One turn moves each row of this set onto another row. After a few examples, where does it send each row asked below?
Dubeb: [ 13 -17 -10  15 -12 -28  -1 -16  34 -12  -9 -11 -18   2 -11   8  -5   8
 -16   9   2 -18   2  -7   0 -11   1  10  -1  11 -15   6 -23  -6  14   1
  21 -10  -3  -1 -11  16   4   0   8  -6  19   1  -1 -12  16  22  -8  -4
   6  11   4 -20   5  -7  -5  -4]
Fumu: [  8  -2 -10  15  -2  -5   7  -8 -17   5   3  -7 -13 -13 -15  -3 -18   4
 -12  16  -6   4  -1   1  -1   5  -8  12  -2  11 -20   3   1  10   9  -2
  11  16  -9  24  -5  12  -4   5   5 -11  14  -8   5  -9 -10   6  15 -12
 -13   8  -9  -3  -9  26   7 -11]
makur: [  9  15 -11  -7  -1 -12   1  10   7   6  -4   6   3   3 -18  20 -11  -7
  -5  -3 -18 -12   3 -17 -19   7  12   3 -32  -2  -6  11 -27  11   5   2
  -1  -9   2  -5 -22  12  -9 -11   4  -9   6   5   9 -15  -3  -4  -4   5
 -10  18   7 -15   4  -3   8 -12]
viv: [  5 -20   1  17  -1 -13  -1  -1   1  19   5  -8  -4  12 -12  10 -19  -7
   1  20 -24  -5   8 -13 -15  -3  -2  15  -8   3 -19  -1  -5  13   5  10
   3   6   3  -1 -20   8   4   0  -1 -11  27  22  -1  -5  -8   9  -1 -14
   8  18 -21  -8  -9  21  -7 -21]
zod: [  6   0 -11  -5  -3 -23  -8   8   4  -4   4  -3  -9  -6   1  25  -7  -8
  11   0   3 -11  17 -16  -4   2  -4  17 -12  25 -20  20 -13   7  15   7
   2   2 -18  -6 -12  26  -2   4  16   1  18 -16  -5 -10 -20  22  12   4
   1   4 -23   2 -12   3  -6   6]
vul: [ -3  -3  15   9 -18  -9 -12   0   5   8   7  -2 -14   0  -5  17 -12  -2
   5   9  16 -22  29 -10   8  -3  -2  16  -5  25 -10  -1 -22  20  19   3
  -2   6  -7   6  11  25   3   9  15  -3  20   7   1   1  -8  28  12  -4
  -2  18  -6   4   0   5 -25  -6]
Rel: [ 15  -5  -2  16  -6 -14 -15   5  18   0  -2  -8  -8  11 -28  17 -14   2
   0 -16  -3  -7  -5  -1  10  -7   4 -11 -11  15 -25   5  15  -6   6  -8
 -11 -15  -8 -12  13  14  10  19   2   6  19   7  -8   0 -13  11  -4   9
  -7   5  10 -13  -9  -1  -6   7]
Zor: [  3  -2  13   6  -4 -15 -13   1   0  12 -18   0  -3   9  -4  -6  -2  14
   0   0  17   8  23 -18   7   0  -9  -4 -14   7 -10   5  -5   0 -13   2
  -1  -1   2  20 -12   9   5  -5  -4 -14   7  24  23  -2 -10  10   4  -4
 -18  -4  -4 -24  -3  14 -17  -6]
sifa: [  2  15  -9   2   4  -7 -13   4 -10  -8   5  10  -6  -1 -27   8 -13   1
 -10   8   2  -9  -4 -15 -12   5  -1   8 -26  -5  -4 -10 -27  14  -1 -28
  -2  10   3  -2  -4  16 -13  -3  12  -5  10   8   6 -17  -7  24   3  -3
  -7  10  19 -19  -2  -6  -5   7]
Kire: [  9 -23  -5   5 -17 -14  -1   2  12   8 -11 -13 -32   1  -1  10 -18   1
  -3  12  12 -12  13  -4   0  -7  20  -3 -10  12  11  -9 -16  -4  -4   2
  -1  -7 -18  -8   2  14   7   6  14 -11  22  24  12 -12 -11  19 -10 -10
 -31   2 -12  -6 -25   0   7   9]
Gab: [  2  -4 -17  13 -33 -13 -15  14   6  -3 -18  -2 -12  13  -8  11 -17  11
  -1   1   9 -34  17 -18  -1  -4   6  -7 -15   4 -13   7 -19 -14  -9 -23
  14   5   0   9 -11  27   3 -16  10  -2   4  10 -10 -28  -1  11 -17  -3
 -21  14   2 -18   9  10 -14 -14]
lif: [  7 -17  -9  -7 -19 -18  -3  -2  19   6 -32  -1 -21  -4  -1  11 -27   1
   6   3 -14 -20   6   3  -3  -4   7   4 -16  10  17   6 -20  -4  19  11
 -16 -11 -28  -2  -2  17  -4   0  12 -12  19  17  -5 -15 -17  12   6  -6
 -10 -12  -1  -4  -3   2   7   4]
bina: [ 11 -14   3   2  -5 -22  -6  25  10  13   2  -7 -11   6  -5  20 -25   3
   1 -21  -3 -14  17  -9   7   5  -1 -24  -4  -7 -19  10   4   2  -5 -13
 -17   0  -4  -5   7  23   1   7  16   2  14  24  -6  -2 -14   5   1   2
 -25  10  -9  -6  -8 -11 -20   5]
bunab: [  0 -18  -1  14 -15 -10  -3  15 -10   1  13  -6  -3  -3 -15   8 -19  -9
  -8  33 -10  -7  19 -12 -12  -2  -9  -3  -4   9 -10  -2  -2   8   0  -2
   7  12  -7   6 -10  12  -8 -12   6 -23  15  14 -12 -22 -15   6  -1 -14
 -27   6 -13   3  -1  23  13  -9]
gupef: [  9 -18  -9  14  -3 -11   6 -10  13   0   1 -11   6  10 -24  13  -6   1
  -8   5 -11 -11  -1  -5  -8  -2  -9  -8  -8  -3  15  -2 -28   0   2   0
   8  -1  -1 -19 -16   2  -8 -13  13  -7  21  -8  -6 -15  10   2   0 -25
 -29  16  -8 -10  -8 -10  -9  -6]
vub: [ 18   7  -4   7 -21   2  -1  -8  15  -2  -3   3  -3   1  -3   3 -15  -9
 -15  -4   3 -31   4  -6   9 -17  12  13 -11  15  -9  -9 -21 -13   2  -5
  12  13  -6   3  -4  27 -14   2   7  -4  -1  10   1  -9   6   4  19  -9
  -5   0  -7 -13 -16  -2 -21   4]
Mavel: [  6 -17   3   8   0 -11  -7   2   8   4 -36  -1   5  24  -7  -6  -8  13
  16  -7  12  13   4 -10  -4  -3  -1   4 -24  11  -7  -2   4   7   4  -7
   2 -10  -1  -7 -19  15   0 -13  -3  -7   2   7   1 -10  -9   9 -15  -4
 -11  -1 -14  -6  -6   2 -11   1]
tuse: [  2 -12  -8  11  -7  -8 -23  20  -4 -12  -1   4  -4  14  -6  13  -1   6
   3   1   7  -1  24 -16  -4 -20   2   2  14  12  -8  18  -6 -13   9  -3
  -6  16  -3   4 -11  27  15   9  19  -7  25   2   2 -17  -9   3 -16 -15
 -20  -3  -8  -3  -5 -10 -16 -21]
Par: [  6   3   2  16 -20   4 -17 -10   6  -2   6   1  -4   7 -11   7 -12  -3
 -19   6  -4 -13 -11 -10  -1 -10  -9  -1  -4  -7  16   0 -19 -22 -14   1
   2   4  -1  10 -23  15   0 -15  10  -2  22  -7   8 -12  -5   7   8  -9
 -15   8  12 -15 -13   6   5   0]
sike: [ 18   0  -3   6 -13 -18 -19   3   3  -1  -5 -14 -19  -8 -15   1 -17   2
 -14   9  -1 -15  17 -16   4  -5  -9  -5  -1  28  17   0 -24  -7   9   0
 -10  -7 -26 -11   8   4  -7   7  12 -18  19  17   8 -11 -13  19   1   9
 -13 -19   0  -9  -9   4  11   2]
depug: [  6   4  -2  -8 -10 -12   5   9 -10   5   0   0 -12  13 -13   3 -20   4
  13   2 -14  -5   4  -2 -13   4  -8  14 -10   2 -12  -4   6   0  19  -4
   3  13   7   4   2  11 -23  -6  13  -9  26   4 -13   4  -7   9 -14 -12
  -2   7   2  12   8  19  -1 -10]
fiv: [  8 -20  -2  24  -4 -28 -22   8  23   9   3 -16   5  12 -14  15 -14   7
 -19   1  -3   5   9  -5   1  -4 -10 -17   6   3 -25   6   0   6  15  -6
 -15 -10 -23  -1 -11  11   6   1   4   4   6   4  -3 -20 -17  11   1  20
 -17   5  -7  -9   1  -7   0   2]
Bofuv: [  6 -11  -1  11  -8  -6 -10   5  20  -5  -1  14  -2   4  -9  15 -22  17
  -4 -17   2  -7   2   7  16  -9  -7  -9 -13   4 -15  10  14   3  16  -1
  -4  -4 -16  21   7  28   8   2   6  -5  12  23  -5 -12 -15  10  16   2
 -26   0  12 -10   6  -8  -3  11]
nokup: [  4   6 -12   9 -11 -13 -17 -11  15   5   2   6 -12   0 -17   6   0  -6
   4   9  -4 -15   9  -9  -2 -11   5 -17 -13   1 -25  -3 -26   4  -1 -19
  -4  12   6 -14 -23  12   1  12   2  -7  -6   8  -4 -32 -17  14  -5   0
  -7 -21  -3 -20   4  -2 -22  -6]
nafu: [  3   2  -3  -5 -29 -21   1   4  10  13  -3 -17 -23 -10   2   7  -1  -1
 -10   4  -9 -16  13 -20   8  -9   0  -3  -6  -6  -8   6 -32  -5   4   4
  17  -3   3  -9 -17  20 -23   0   7   5   5  -5 -19   6 -16  16  -7   2
  -6   2  -9 -11   1  -6  -5  10]
dov: [ 10   1   3   3   7 -24  -4   0   1   5 -30 -13  -5   8 -10 -17  -7  19
  13 -14   8 -10   6 -20  -1  11 -10   0  -7   3  -5  11 -12  17   6 -14
 -11  -2  -7  18 -15  12  -8   0  17  -3   7   8   7 -11 -17   7  -1  -2
 -10  -9  -8  -9   8  13 -20   3]
Nedu: [ 15  -1 -14   6  -4 -11  -5   3 -12  -4   3   5 -25   0 -20   8 -16  11
   0  23 -16  -7  -8   3  -1   0 -17  -5 -12  -4  -4  11  -6   0  12  -3
 -11  18  -6  11 -10  10   2   7  10 -12  27   9  -8 -15 -12   7  -3 -11
   5  -2   3   5   4  20   7 -19]
mifi: [  2  -4 -17  16  -9   2  -2   1   7   7   1   0 -13  -2 -10   7 -18   9
 -12  10   7 -18  25   2 -20   3   4   4 -25 -12  -6 -14 -19  17  -9  -9
   3 -11   7  14 -19   7   1 -12  12  -1   5   2  11 -16  -6  15  -4  -9
 -16  24   3 -23   5  -6   7 -11]
dofig: [  2 -16  -7   9  -7  -9   0   2  -2  14   2  -1  -4  -3  -7   7 -25   0
   2   2 -28  -8  -8   7 -14   5  21   7   2   9  -9  -3  -6   6  11  -2
  -6  14   3   7   2  12  -4   1  12 -30  20  14  -3 -14 -11   4 -14 -18
 -15   9  -6  14  -7   8  -4 -26]
foliv: [ -7 -13   5  25 -12  -2 -21  14   4   8  -6  -3  -6   4 -22  -1   0 -11
   8   0 -12 -18  28  -6   2 -21   2   0   3   6 -17  31 -12  -4  13 -12
 -15   9 -13  16 -14  20  11  -6   6 -30  10  -4  -9 -11 -20   2   6   4
 -11 -14  -2  -7  -1  -4 -12  -9]
Zoz: [  6  -4  -7   5 -14  -8  -2   0  17  10 -11   5 -24  10  -2  20  -2  -2
   5   5  14  -9  23   3  -6  -4  -3  15  -8  23 -23  12  -6  -5  21  12
   0   6 -11   7   3   4  12  -1   9 -15   8  -7   0  11 -10  16   1   9
   0  21  -9   3  -6 -12   9  -7]
Besad: [  1  -3   8   6  -5 -20  -8   2  23  15   5  -9   8   3  -6  25 -29   7
  -9  -6 -16  -7  31   3   8 -11  -1 -11   5   3 -20   2   4   9  14  16
 -12 -12 -10   1   3   8  -3   6   2  -6   1  15   3  -4  -6  -2  19   0
 -18   0  -1 -13 -11  -7 -14   8]
luv: [  1   6   5   9  -1  -5   6  -9  13   8  -1 -13 -10 -14 -20   9 -11   0
  -5 -15 -18 -31 -10  -8   4 -10  -1  -9 -14 -11   3   9 -27   2   8  -8
   3   9   5   4 -15   0  -6 -12  17 -18  25   0  -2  -3 -16   4 -12 -21
 -14   3  14 -11  -5   0   0   4]
podi: [-14  -8  -3   8  -4 -11   1   6   9  -4 -17   0 -10   6 -14   5   1  15
  17  15  -6  -7  21  -1  21 -24  -6  -7  -8   0  -9  19 -10  14  19  -2
 -10  15  -9   7  -5  29   9   5  14 -11  14 -10  -9 -22  -6  10  -5 -14
 -33   1 -13   5   1  -9 -11 -10]
dat: [  3 -18 -13  11  -8 -26 -14  16   8   4   2 -18  -8   8  -6  20 -18  22
  -5  -1   7 -15   9  -8   5  -2  -9  -1   0 -10 -12  14   7   1  14  -3
   1  -6 -23  15   1  18  -2   7  15  21  15   9 -11  -7 -20  11  16   2
 -26  15   1 -17  -8   0  -3  23]
fepoz: [  3  -2 -15  -2 -10 -17  -7  -9   7  -4  -4  13 -12  -1  -3   9 -11  22
   0   3  -7  -4   9 -12   0  -4  12  -1   6  -4  -2  23 -22   8  16  -6
  20   0   3   8 -19  20 -11  -6   1 -22 -14   5   1 -27   8  -1  -1   9
 -27   2   6  -8   3 -13 -10  -2]

tuse moves to Zoz
fiv moves to Besad
Now these:
depug moves to Nedu
Par moves to mifi
fepoz moves to nafu
lif moves to dov

